These are runs of 8 systems, one row a step. Runs of the same system follow the same rule from any start.
H, trace 1, 8 rows:
[[11,0,-14,6,15,-1,7,14,12,-12,-44,2,78,-24,-33,7,-16,8,24,22,-46,43],
[5,-55,6,2,42,-37,5,-49,8,19,-9,21,8,3,-30,29,-14,0,8,-11,31,-19],
[-27,22,-12,-12,13,-22,11,-26,4,20,51,3,-44,25,49,-2,18,-18,-8,-10,-4,-15],
[0,6,-2,20,-58,31,20,28,-10,11,-3,-9,9,-12,36,-7,41,-2,-12,21,-9,13],
[19,-7,24,-3,13,11,-18,34,-12,-15,0,-16,46,-9,-25,13,-14,33,-25,10,21,0],
[-9,25,-20,-20,32,-31,-8,-29,11,-12,-13,9,6,12,-37,6,-5,11,-3,-14,-25,11],
[-3,-21,-8,7,-28,-3,8,-34,4,13,-14,16,-42,4,-5,4,23,-21,7,-13,14,-16],
[3,6,12,-11,-11,20,-10,28,-12,-2,35,-18,-24,7,31,-11,-10,1,-4,1,20,-23]]
P, trace 2 (8 x 22):
[[-5,21,11,12,28,-12,12,5,2,-3,38,7,23,-5,18,9,16,-13,-18,-1,-12,23],
[0,23,-3,-5,-28,7,-2,9,-10,-10,-24,-7,-13,0,6,-25,-15,36,20,-5,-6,13],
[-3,-27,-1,5,32,-13,-8,-20,8,6,-4,15,-14,4,-20,3,-26,-20,12,-7,9,-16],
[-5,15,-2,-3,-2,-15,23,-10,0,9,27,0,22,0,32,15,32,2,3,3,-9,18],
[-5,7,-5,5,-32,15,-7,6,-11,3,-25,-3,-35,8,2,-26,-6,18,-4,0,6,-8],
[0,-18,18,19,37,-14,-1,-7,3,-3,9,18,4,-5,-20,10,-8,-18,-11,-8,12,1],
[5,15,-2,-3,-21,-3,20,2,-2,-2,4,-3,28,-12,23,5,19,18,19,4,-13,29],
[-1,-14,-7,-2,-20,14,-12,1,-1,4,-23,2,-33,4,-8,-17,-17,-6,14,-2,5,-21]]
A, trace 3 (8 x 22):
[[18,39,33,-8,-20,13,8,41,-16,-29,45,-19,33,-15,28,6,21,26,3,-4,9,31],
[-11,11,-16,-3,47,-22,1,-1,10,2,-26,1,39,-1,-9,-15,-47,24,22,11,-35,26],
[7,-28,8,-7,3,-10,-5,-32,6,-7,-2,18,-46,2,-18,0,-22,-23,45,-30,23,-21],
[-3,-13,-3,7,-18,5,26,-1,4,24,39,-3,8,-4,49,19,38,-31,0,14,0,-4],
[-21,26,-16,16,14,17,-16,34,0,4,-11,-5,-7,8,-1,-30,-16,-9,-37,19,-30,0],
[10,12,39,13,7,-11,-5,-3,-16,-26,9,12,-15,-5,-15,-10,-7,28,-2,-29,33,15],
[-5,-19,-9,4,11,-29,25,-32,5,25,-8,9,33,-1,8,20,14,9,5,6,-5,13],
[-6,-17,-24,-3,-15,17,-16,-3,5,12,-27,0,-30,10,-19,-9,-6,-20,-7,8,-7,-27]]
Z, trace 4 (8 x 22):
[[-13,-8,-13,-9,21,-28,8,-18,-4,32,3,-12,41,19,9,24,21,42,-57,22,5,-12],
[-1,-1,10,-27,23,-36,-5,-29,-11,4,15,-8,-1,21,-3,13,-14,60,-13,-17,39,-17],
[-19,24,-12,-14,25,-11,-20,3,-7,2,-15,-12,-16,26,-1,-30,-43,45,-15,3,-4,-11],
[-8,21,-4,-14,1,16,-29,22,-10,-4,11,-16,-19,20,-11,-6,1,11,-54,5,9,-28],
[12,19,15,-29,-5,15,-15,30,-10,-16,36,-25,5,4,15,1,-13,22,4,0,19,-11],
[10,6,-5,-18,16,12,-18,30,3,-12,-6,-14,36,-3,-20,2,-25,6,2,15,-15,1],
[13,-18,-7,-26,2,12,-21,4,7,-5,-1,-8,0,6,-29,19,-6,-20,2,4,4,-31],
[0,-5,-21,-30,-6,7,-3,4,8,10,9,-14,-3,8,21,3,-14,-8,30,12,-7,-20]]
A, trace 5 (8 x 22):
[[0,32,-1,-9,-6,-4,-12,-16,4,-31,-6,13,-39,1,-30,-10,5,-10,13,-32,-8,9],
[5,-21,14,12,-18,0,26,0,-10,19,3,-5,15,-9,42,-1,1,25,23,8,20,8],
[-11,-5,-18,-11,38,-3,-17,3,11,9,7,0,9,12,-17,10,-12,-25,-25,13,-16,-21],
[2,25,6,3,-30,3,0,-5,-6,-20,-2,8,-35,-3,-2,-13,19,-1,11,-22,0,13],
[1,-18,11,9,5,-3,14,12,-7,18,4,-8,29,-4,28,1,-9,25,-3,17,14,3],
[-6,8,-14,-12,27,-8,-17,-9,10,-5,-2,5,-3,10,-31,9,-3,-17,-15,-5,-15,-9],
[5,4,7,4,-38,4,11,-9,-6,-3,-6,4,-20,-6,10,-8,16,9,20,-12,8,9],
[-2,-18,2,-1,14,2,-1,15,0,16,10,-10,28,2,14,7,-10,6,-13,21,7,-10]]
T, trace 6, 8 rows:
[[-2,21,-4,-33,2,-12,-19,-16,-4,-14,4,-8,-31,21,-17,-3,-11,27,1,-21,14,-19],
[-18,4,-23,-9,-11,4,-4,-6,1,22,8,-5,-32,20,17,-4,14,-13,-27,8,-7,-29],
[3,0,6,-1,-3,13,6,23,-5,6,32,-11,24,-3,23,17,23,-11,-23,16,2,-5],
[6,9,5,-8,15,6,-13,27,-3,-11,-1,-13,33,-1,-13,0,-18,21,-9,11,-6,5],
[7,-1,-10,-19,-8,11,-23,3,4,-13,-18,-4,-14,6,-31,-1,-12,-5,5,-6,1,-18],
[1,-1,-6,-24,-2,-3,-2,-10,4,4,24,-3,-17,10,14,8,2,-13,16,-5,4,-20],
[-10,-1,-16,-6,10,-3,7,3,5,20,6,-8,18,6,20,4,3,-2,-9,19,-15,-2],
[10,-9,2,-2,-7,7,-3,8,1,-3,-7,-4,29,-8,-17,16,11,-2,-9,8,-1,1]]
Z, trace 7 (8 x 22):
[[25,-17,16,9,3,-3,-8,-12,6,-27,-13,22,35,-21,-75,44,41,-24,-24,-16,9,9],
[11,-34,10,-7,-10,-4,5,-26,2,-1,-6,10,-45,-4,11,-13,-41,-6,79,-23,27,-13],
[-34,22,-39,22,11,4,7,8,14,24,-20,10,-2,4,20,-28,-1,-33,-14,25,-62,17],
[11,-10,14,6,-46,6,13,-10,-9,4,16,3,1,-6,-2,33,72,-3,-37,-5,27,-6],
[7,-13,29,11,15,-20,25,-5,-10,1,15,3,19,-13,36,-9,-32,29,51,-6,22,26],
[-16,19,-18,18,32,-14,-9,-12,12,-5,-37,21,9,2,-45,-9,-4,-9,-24,-2,-38,22],
[6,-16,9,-2,-39,10,-8,-15,-11,1,2,6,-55,7,-6,1,21,-4,-7,-19,37,-30],
[-11,18,6,12,8,4,17,21,-5,7,25,-7,3,-5,54,-27,-21,3,24,10,-14,19]]
T, trace 8:
[[2,45,0,-15,-60,9,2,9,-21,-8,8,-21,-7,8,13,4,62,46,-51,-4,11,3],
[-2,-1,30,5,16,9,-25,30,-23,4,28,-17,-14,16,5,-9,-16,33,-63,4,47,-31],
[-12,52,-9,-9,15,22,-30,36,4,-26,17,-7,-20,10,-19,-18,-1,-28,-37,-2,-32,-3],
[14,2,-5,-25,-46,41,-14,39,-7,-4,10,-29,-14,1,26,-13,-10,1,20,14,5,-23],
[-1,-26,0,-9,46,8,-15,19,9,11,25,-8,8,6,5,3,-42,-29,6,17,4,-29],
[2,16,-32,-23,1,9,-4,8,19,-9,-7,-6,26,-5,-12,9,2,-28,26,12,-46,9],
[20,-36,-5,-25,-23,4,3,-9,1,10,-11,-12,16,-3,3,20,-6,16,36,8,19,-18],
[-5,-11,-9,-12,45,-30,-4,-27,10,8,9,9,13,11,-18,20,-7,-8,-5,-4,-4,-9]]
S, trace 9:
[[29,19,21,-24,-37,36,-10,42,-8,-40,34,-19,-10,-13,15,-3,-5,-12,47,-11,11,1],
[0,-15,14,7,55,-18,8,13,-2,11,9,-5,48,-3,18,-5,-53,28,18,15,3,12],
[9,-26,-33,-31,2,4,-6,-13,24,8,-2,-4,27,1,-26,40,21,-42,6,17,-20,-24],
[7,-10,21,0,-28,-1,23,-8,-10,9,43,-3,-19,-3,50,9,27,-4,20,-9,33,-8],
[-14,7,1,22,21,-14,14,6,-6,19,-5,-1,43,1,13,1,11,30,-46,21,-10,21],
[19,-2,-3,-23,-30,11,-18,-3,0,-20,-12,-5,5,0,-46,26,30,4,-14,-9,10,-14],
[-4,-3,25,3,13,-21,4,-20,-12,1,21,8,-34,10,16,-10,-14,22,6,-24,37,-8],
[-25,14,-29,3,22,-10,-6,-8,8,19,-18,4,5,16,-6,-8,0,0,-35,15,-32,0]]
D, trace 10:
[[9,-16,6,10,1,32,-32,37,-6,-14,-46,-3,-11,-6,-37,-32,-58,8,12,10,2,-11],
[31,0,23,-12,-19,15,-2,7,4,-42,26,8,-12,-22,-13,13,3,-38,57,-28,10,9],
[-12,36,-21,-8,0,-8,4,-2,6,-9,-27,1,-1,-1,8,-30,-28,19,45,-2,-41,31],
[9,-34,-15,-7,-3,30,-24,20,10,4,-23,-6,-8,-4,-22,-5,-34,-36,21,17,-6,-31],
[19,-1,2,-14,-13,-8,21,-15,11,-14,18,8,19,-17,7,24,19,-24,58,-12,-10,23],
[-13,5,-28,6,3,-4,3,-6,6,13,-52,4,18,0,-10,-20,-22,17,13,16,-38,16],
[17,-46,6,7,-18,23,-8,5,5,4,-16,5,-2,-12,-23,12,-1,-32,13,8,16,-22],
[9,10,11,9,-17,-13,28,-10,0,-10,1,11,21,-19,15,5,19,6,37,-12,-7,40]]
S, trace 11, 8 rows:
[[15,-31,4,0,-17,23,2,29,-6,19,7,-20,50,-8,9,28,22,2,-32,35,14,-15],
[20,0,33,-8,9,-18,7,-10,-7,-18,42,2,22,-6,-9,37,30,7,-11,-22,33,6],
[-8,-4,-15,-19,3,-33,10,-35,-4,22,-8,-6,8,19,7,14,8,49,-16,1,11,-9],
[-8,-9,-7,1,-11,11,-17,1,-2,12,2,0,-29,16,-14,6,23,-11,-52,3,15,-34],
[-8,47,13,-2,4,-11,-2,0,-9,-18,30,3,-23,7,8,-12,13,13,-18,-23,3,14],
[-6,16,-17,-18,0,2,-16,10,-5,2,-25,-17,4,13,-8,-15,-24,39,-12,11,-9,-8],
[7,-7,4,-11,12,16,-25,14,3,-12,14,-3,-22,4,-22,2,-17,-29,-2,-6,9,-27],
[-10,25,-5,-16,19,-15,8,-6,4,-2,28,-3,-5,7,27,-8,-12,-1,23,-6,-15,9]]
P, trace 12:
[[6,-9,-9,-11,26,3,-18,6,12,-13,-17,2,15,-4,-37,2,-35,-12,20,4,-14,-4],
[5,8,-15,-36,9,-9,5,-8,11,0,33,-10,14,6,15,25,7,-14,25,2,-12,-7],
[-12,12,-19,-18,-14,7,-9,10,-4,14,1,-16,-19,19,22,-13,-6,16,-15,12,-3,-21],
[-9,10,2,5,29,-11,-15,-2,-3,-3,2,7,-7,11,-23,0,-4,2,-36,-5,3,-6],
[7,13,8,-10,0,-17,8,-9,-6,-11,3,-5,27,-1,-5,13,9,33,4,-8,4,17],
[3,-18,-16,-12,-20,1,-3,-13,0,10,-26,-3,-7,5,-7,2,-5,14,14,3,5,-14],
[-1,-15,-1,2,6,-4,1,-9,5,11,16,7,0,3,-4,19,20,-23,-19,-1,8,-15],
[3,12,7,5,-17,9,3,17,-9,-1,5,-9,14,-4,11,2,18,15,-17,7,4,9]]
H, trace 13:
[[6,24,9,21,-25,21,26,24,4,-13,31,7,8,-26,36,-1,38,-48,25,-1,-28,39],
[20,-24,27,9,-11,-1,11,16,-19,4,-20,-13,46,-14,11,-2,-23,64,16,12,33,16],
[-22,18,3,21,67,-28,-9,-8,4,-1,4,19,6,8,-25,-9,-18,-3,-42,-5,-16,12],
[6,1,5,4,-30,-16,26,-39,5,-7,10,23,-14,-11,-1,21,50,-21,26,-28,4,18],
[-1,-6,20,5,-20,8,0,12,-23,12,6,-13,-26,10,32,-22,-14,48,-12,1,39,-18],
[-8,41,2,16,15,15,-14,32,0,-21,2,3,6,-6,-15,-20,3,-17,-31,3,-31,22],
[25,-15,11,-6,-22,-5,6,-15,1,-20,-22,9,19,-21,-30,19,10,8,38,-16,12,16],
[-12,-5,4,-1,28,-16,-10,-13,-7,10,-1,1,-31,17,3,-21,-40,22,-5,-10,19,-20]]
U, trace 14 (8 x 22):
[[-18,-1,3,43,-3,-13,16,-22,-7,16,-31,26,-15,-1,-5,-17,16,9,-30,-5,-2,20],
[15,-7,22,17,-19,-4,2,-14,-6,-21,-10,18,-7,-15,-36,13,28,-1,-5,-25,21,12],
[2,28,24,12,-11,-8,4,1,-15,-21,5,6,-21,-4,9,-23,-3,27,10,-25,14,23],
[-6,22,-8,12,-12,13,-13,7,1,-14,-28,10,-26,-2,-25,-25,-1,-9,-5,-7,-18,8],
[18,1,18,7,-7,19,-6,24,-2,-25,6,3,6,-17,-13,-1,-4,-18,19,-4,2,11],
[-4,4,6,11,14,-1,2,10,-1,-3,-5,4,-4,-6,11,-24,-35,1,25,1,-7,12],
[1,-17,-11,3,-7,11,-3,-5,9,5,-21,7,-12,-5,-12,-5,-10,-24,24,3,-10,-8],
[8,-16,12,8,-9,8,11,7,-1,1,16,0,-2,-9,21,2,0,-17,22,0,11,1]]
D, trace 15, 8 rows:
[[-19,11,-18,9,34,0,-15,22,1,13,-26,-7,27,8,-11,-20,-32,17,-35,27,-30,3],
[19,-27,5,-17,-15,10,-15,-10,5,-8,16,2,-16,2,-29,33,25,-31,-6,-11,28,-36],
[-12,19,6,9,11,-35,32,-29,-3,6,14,13,4,-2,37,-8,5,23,24,-14,-4,32],
[-16,-3,-17,19,5,22,-18,29,-1,17,-28,-4,-1,7,-10,-22,-13,-7,-43,26,-17,-12],
[23,-18,15,-23,-27,8,0,-4,-2,-8,31,-8,0,-4,5,32,28,-6,13,-10,33,-19],
[-14,27,4,10,29,-30,16,-11,-2,-1,-1,7,22,-1,12,-11,-13,32,4,-3,-15,36],
[-6,-9,-11,7,-4,20,-26,13,0,4,-23,0,-23,9,-33,-9,-5,-18,-36,9,-1,-28],
[14,-9,17,-12,-19,-5,16,-14,-4,-2,36,0,-9,-4,27,18,19,-3,29,-17,25,-4]]
U, trace 16:
[[16,0,22,-4,-4,8,-8,9,-3,-20,27,0,-1,-7,-17,19,19,-18,-12,-12,19,-5],
[-9,29,3,2,11,-13,10,3,-4,-5,3,1,7,0,20,-18,-13,24,9,-3,-14,26],
[2,-10,-14,-2,-10,13,-17,5,2,0,-35,0,-5,1,-31,-4,-7,-2,-9,8,-7,-12],
[13,-2,19,-10,8,3,-4,10,-1,-15,33,-3,1,-5,4,10,-4,-13,18,-9,15,-3],
[-16,13,-17,0,3,-5,8,-2,1,11,-11,0,-1,5,21,-18,-12,9,11,8,-23,12],
[5,-24,-5,3,-12,15,-9,7,3,6,-14,0,3,-3,-18,8,6,-18,-9,10,2,-18],
[3,0,15,2,16,-11,11,1,-3,-2,30,3,8,-5,19,7,-2,-2,13,-6,12,6],
[-12,3,-18,4,-5,-8,7,-13,2,14,-24,3,-5,6,3,-11,-2,12,1,5,-15,5]]

Name the system that made each run.
trace 17:
[[8,-10,20,36,-19,13,11,22,-14,0,-38,3,31,-24,-3,-16,-5,29,-4,12,6,30],
[1,-17,21,16,31,-10,-14,-12,-3,-12,-5,20,-31,1,-30,-12,-33,-7,5,-23,24,-8]]
 | U
trace 18 (2 x 22):
[[10,-15,-8,-21,21,1,-8,5,10,5,21,-9,43,2,-17,39,15,-21,-18,14,-4,-17],
[8,20,-16,-43,-3,-8,-10,-3,2,-13,-2,-18,33,7,-16,19,3,31,5,1,-7,0]]
 | T
trace 19:
[[9,-18,15,13,-17,12,11,0,2,2,39,11,-14,-11,12,23,42,-55,-3,-7,16,-9],
[2,5,18,28,-19,30,3,50,-14,1,4,-10,13,-14,29,-22,-3,5,-16,22,2,13]]
 | P
trace 20:
[[-16,23,7,3,29,-9,-3,6,-2,-2,32,4,-22,8,24,-18,-18,-2,-1,-8,-1,1],
[-8,20,-26,-20,0,8,-10,18,5,4,-11,-15,19,7,2,-5,-7,5,-4,20,-33,-1]]
 | S
trace 21 (2 x 22):
[[22,-34,7,2,-19,0,33,-6,6,9,12,1,46,-24,27,33,21,-17,49,9,5,17],
[-5,-29,-14,16,27,-29,22,-36,15,16,-29,22,34,-10,-15,12,-5,-9,23,4,-20,19]]
 | Z
trace 22:
[[5,15,20,-11,-19,17,-7,20,-16,-10,36,-17,-37,8,33,-17,-9,14,6,-10,29,-16],
[-19,-10,-4,28,43,-8,-2,7,0,20,-21,8,18,3,-3,-20,-35,6,-25,17,-15,7]]
 | P
trace 23:
[[11,-63,10,18,33,22,-20,18,13,9,4,11,7,-10,-35,20,-20,-64,-12,16,17,-35],
[8,35,-3,-9,-9,14,13,37,6,-15,37,-16,58,-17,24,21,39,-20,-1,19,-36,32]]
 | P
trace 24, 2 rows:
[[-1,13,-10,-6,16,-4,-4,-10,13,-16,3,12,-8,-4,-19,1,-5,-34,23,-13,-23,7],
[1,8,6,-15,2,-3,5,5,-4,2,33,-11,-6,6,35,-2,-11,10,21,-2,11,-5]]
 | P
trace 25 (2 x 22):
[[15,17,39,-26,15,5,-15,37,-22,-25,46,-30,7,6,23,-7,-37,52,9,-7,43,-10],
[-21,-6,-43,-2,34,-17,-3,-12,15,28,-52,1,35,10,-16,-9,-33,16,-3,29,-44,3]]
 | P
trace 26 (2 x 22):
[[-12,-17,-10,31,-7,36,-24,33,0,9,-49,6,-44,-1,-10,-49,-50,-22,3,18,-13,-17],
[34,-3,16,-21,-42,31,5,25,2,-24,40,-11,4,-22,18,22,20,-38,54,-8,13,-1]]
 | D
trace 27, 2 rows:
[[5,34,11,-13,17,-26,2,-10,-2,-33,-11,4,3,-5,-5,-24,-42,45,62,-26,-9,39],
[5,-3,-23,-19,-43,38,-29,17,1,-4,-40,-11,-46,9,-18,-26,-25,-5,21,5,-6,-30]]
 | U
trace 28 (2 x 22):
[[-3,29,20,11,28,1,-16,20,-6,-27,13,7,-6,-2,-22,-14,-11,-2,-23,-13,-3,14],
[7,18,-7,-11,0,0,-8,4,5,-23,-24,0,18,-9,-25,-6,-17,10,29,-4,-23,20]]
 | U
trace 29, 2 rows:
[[-1,14,-6,2,-30,0,10,-3,-6,10,3,-3,17,1,3,21,59,12,-49,7,-3,5],
[10,6,6,-21,-19,2,-15,3,-11,-9,1,-15,7,10,-23,18,24,36,-38,-4,22,-16]]
 | H
trace 30, 2 rows:
[[-8,7,-15,-16,8,0,-14,9,-3,11,6,-15,19,17,-8,14,15,14,-52,16,-2,-22],
[8,16,-1,-20,-7,0,-19,5,-7,-15,-10,-11,15,7,-33,12,11,28,-29,-2,5,-5]]
 | P
trace 31, 2 rows:
[[1,29,-12,-21,-16,43,-46,39,0,-24,8,-15,-35,12,-34,-7,10,-32,-43,3,-12,-35],
[10,12,2,-45,-12,28,-16,38,-4,-8,54,-35,-12,13,39,4,-16,-6,20,9,13,-34]]
 | T
trace 32:
[[5,0,25,9,35,-23,2,-9,-4,-14,-2,11,13,-8,-15,-5,-27,23,16,-16,12,21],
[-2,-7,-19,-10,-13,-18,22,-29,8,13,-18,3,12,-2,15,6,3,10,39,1,-14,13]]
 | P
trace 33 (2 x 22):
[[-17,2,-11,-3,33,-17,-4,-2,-2,18,-13,-6,10,14,13,-17,-40,32,-7,13,-6,-3],
[-11,22,-17,-14,6,-26,2,-35,7,-3,-6,12,-12,11,-17,7,16,4,-3,-18,-17,8]]
 | P
trace 34, 2 rows:
[[-4,-51,-31,-30,40,-21,1,-24,17,39,-10,-9,44,13,0,30,-31,2,19,29,-7,-30],
[-3,-26,-7,30,21,-20,20,-30,19,13,-3,32,28,-14,-24,34,41,-53,-16,0,-19,15]]
 | D
trace 35 (2 x 22):
[[4,-7,40,52,-6,-1,5,3,-18,-14,-25,25,-17,-19,-19,-26,-8,17,-9,-20,25,28],
[7,21,24,18,-40,29,-7,30,-18,-24,-5,-2,-34,-9,3,-30,1,8,2,-12,13,10]]
 | D
trace 36 (2 x 22):
[[-7,14,16,25,39,-13,1,0,4,-14,7,23,-2,-8,-15,-12,-10,-21,-7,-11,-13,24],
[9,-5,15,8,-16,-14,23,-22,-2,-6,4,15,-6,-13,13,5,11,4,36,-20,13,20]]
 | H
trace 37:
[[9,-6,14,-10,19,10,-41,25,-14,-13,-27,-17,4,11,-45,-13,-49,50,-32,3,28,-26],
[16,3,39,3,20,-8,-8,-11,-1,-37,49,22,-35,-8,-20,12,7,-38,14,-44,30,1]]
 | D
trace 38 (2 x 22):
[[25,-70,30,35,-28,2,23,-12,-8,15,-23,15,24,-28,-11,26,21,-1,9,3,43,1],
[-13,30,18,-21,58,-26,-13,5,-10,-5,57,-14,-4,25,24,-5,-29,33,-23,-10,21,-13]]
 | H
trace 39, 2 rows:
[[0,18,26,8,28,2,1,27,-5,-13,41,-4,9,-6,25,-10,-18,-2,6,-1,3,14],
[-12,2,-29,0,11,-5,-1,-9,11,11,-39,5,10,3,-14,-14,-21,0,11,13,-34,9]]
 | U
trace 40 (2 x 22):
[[-8,13,30,28,4,-8,15,5,-16,1,24,9,-19,-3,34,-21,1,14,-8,-11,20,16],
[-8,-1,6,35,4,-9,12,-6,-4,4,-35,18,0,-9,0,-26,-19,16,10,-1,-10,30]]
 | P
trace 41, 2 rows:
[[11,-15,25,22,-26,16,2,4,-9,-14,-4,12,-32,-14,0,-12,-1,-13,22,-17,22,2],
[2,27,8,4,-17,12,7,24,-9,-14,1,-6,3,-10,22,-23,-9,14,25,-1,-12,28]]
 | D
